A single turn carries every row of the set below to another of its rows. Some are shown first; where does it send the rows asked next?
k355: [  1   9  24 -42  42 -25  27   7  46 -28 -26 -17  -2  41  21  56]
k28: [ 10  -9  34 -28  36 -20  42  46  54 -15   9 -18 -11  12   0  42]
k802: [-34 -22  20 -15   1  10  36  -3  38  -9 -21 -16 -20  22  12  22]
k218: [  9  10  31 -37  47 -20  24  12  56 -16 -22 -29 -13  28  43  29]
k831: [ 22 -14  27 -40  53  29  36 -11 -12 -18 -41 -22  -5  44 -11  29]
k417: [ 13  -2  36 -26  44 -17  32  35  62  -8  -1 -31 -19  10  29  20]
k824: [ 56  -1  22 -31  17 -34  27   3  29 -21 -32 -24  11 -18  26  17]
k892: [-14   7  37 -13  19  -7  60  57 -16 -16  12  -9  12  14  16  42]
k79: [ 49   0  18 -38  12 -38  32   2  19 -31 -34  -9  22  -6   5  42]
k366: [ -7   9  42  -8  23  -2  53  57  -3  -3  14 -25  -1   1  42  14]
k498: [ 32 -29  36 -27  48  35  46  21  -2  -4 -12 -27 -14  18 -22  11]
k199: [-35 -22  19 -15   1  10  36  -4  38  -9 -21 -15 -19  24   9  25]
k994: [ 53  -7  21 -30   9 -36  38  16  22 -27 -20 -11  18 -18  -4  37]
k51: [ 20  11  27 -14  20 -13  42  22 -59 -12 -10 -12   9 -11 -12  19]
k558: [-23  20  29 -24  23 -12  52  32 -23 -27 -11  -7  18  35  28  56]
k53: [ 25 -25  29 -35  46  30  46  11 -11 -15 -22 -17  -5  34 -30  31]
k784: [-10  23  38 -15  30  -3  41  33  -3  -6  -9 -31  -1  14  71   9]
k187: [-34 -23  18 -15   0   9  38   0  39 -10 -18 -14 -19  22   6  25]
k21: [-20  29  31 -24  30  -8  40  16 -13 -20 -24 -21  10  34  61  34]
k464: [ -3  38  27 -30  20 -26  51 -18 -34 -23 -39 -22  -8  24 -17  15]
k49: [-33 -23  19 -14   2  10  38  -1  39  -7 -19 -17 -21  19  11  21]
k972: [ 19  27  24 -20  30 -14  25  -5 -57 -12 -35 -22   6   1  25   7]
k673: [ 26  11  32  -8  24 -10  38  25 -50  -3  -7 -24   1 -23   5  -3]
k394: [ 24  21  30 -12  30 -11  29   9 -49  -1 -22 -30  -1 -15  28  -9]
k29: [ 58  -6  24 -28  13 -34  35  17  29 -21 -19 -19  11 -24  11  20]
k589: [ 35 -22  37 -29  55  36  37   9   3   1 -23 -37 -21  19   3  -4]
k444: [  3  -2  28 -36  37 -25  39  29  44 -28  -7  -9  -1  32  -6  63]
k843: [ 11  20  39 -12  16 -20  65  21 -21  -4  -3 -29 -21 -10 -27 -11]
k928: [  3  25  33 -23  14 -25  64   7 -33 -18 -16 -17 -10   9 -41  16]
k258: [ 28 -13  29 -37  57  32  30 -11  -2  -7 -40 -34 -14  35  10   5]
k883: [ 51   4  18 -37  17 -37  25  -6  23 -28 -40 -17  17  -7  22  30]
k916: [ 14  31  38 -16  24 -18  52   3 -14   1 -19 -42 -28  -7   7 -29]
k205: [-34 -24  20 -14   0  11  38   0  39  -7 -18 -16 -20  20   7  23]
k631: [ 15  21  23 -20  23 -16  34   3 -63 -19 -28 -12  13   3   0  25]
k281: [  5  42  31 -26  27 -23  43 -22 -23 -11 -39 -37 -18  14  12 -13]

k28 goes to k218
k49 goes to k199
And these:
k589 goes to k831
k883 goes to k994
k464 goes to k843
k51 goes to k394
k21 goes to k892

A single turn carries every row of the set below to another of its rows. Some are shown first; where does it send the rows asked next?
k145: [ 28  -5  18 -11  -4   7 -22   1 -11 -18  -7  18  42 -43 -19  38]
k565: [ 24  11 -37  21 -27  -7 -21   4  17   8 -25  67   0  -8  -7 -11]
k698: [ -4   3   3  24 -10  -5  -9  -2  -5   9 -10 -14   4 -37   2 -39]
k54: [  9   6 -14  19 -46  -8 -11 -13  29   8   2  15 -36   4 -16  40]
k787: [ 14  31 -37  15  -5   9  -6 -10 -29 -17 -19  39 -41  -5 -14  21]
k946: [  3  53   9  17  -6 -18 -29 -17  16  33 -26  13 -12  -4 -43  27]
k454: [ 17  43  15   0  11  -1  24 -12 -28  -5   9   9  25   5  10   0]
k19: [ 41  11   3  15 -34 -14  29  -7  18   3  23  -7   8 -37  -6  22]
k188: [ 21  36  -7   8   6   0   2  -4  23   6 -14  34   1  45  -1  26]
k63: [ 15  28  18  14  -4   8 -25   2  32  60 -24  22  14  -7 -12  33]
k927: [ 24   9   7   0  21  -2 -24  -7 -25 -29 -20   5  26 -39 -39  21]
k428: [ 33  -7   0  14   5  -8 -33 -14 -14  -1  -7  20  42 -46 -38  14]
k372: [ 14  26 -15   7 -15  20  -9  -2   6  -4 -19  -2   4 -42 -24 -49]
k267: [ 33   1 -23   3 -13  35   5  25  13  -3 -24  39 -17 -16  19  36]
k405: [ -6  37  23   0  -7  18 -22   0   4  33 -23  -1 -21 -13 -13  55]
k920: [-10  -4 -14  27   3  24 -27  -1   6  30 -23   9 -24  12  11   4]
k609: [ 55  20 -18   6 -30  29  21 -11  15  13  18   7  12 -46 -21   9]
k262: [ 18  50   1 -20 -15  37  13 -13 -28 -10   8  22  18 -13  -6  -6]

k372 goes to k609
k787 goes to k565
k428 goes to k145
And these:
k19 goes to k454
k188 goes to k920
k946 goes to k63

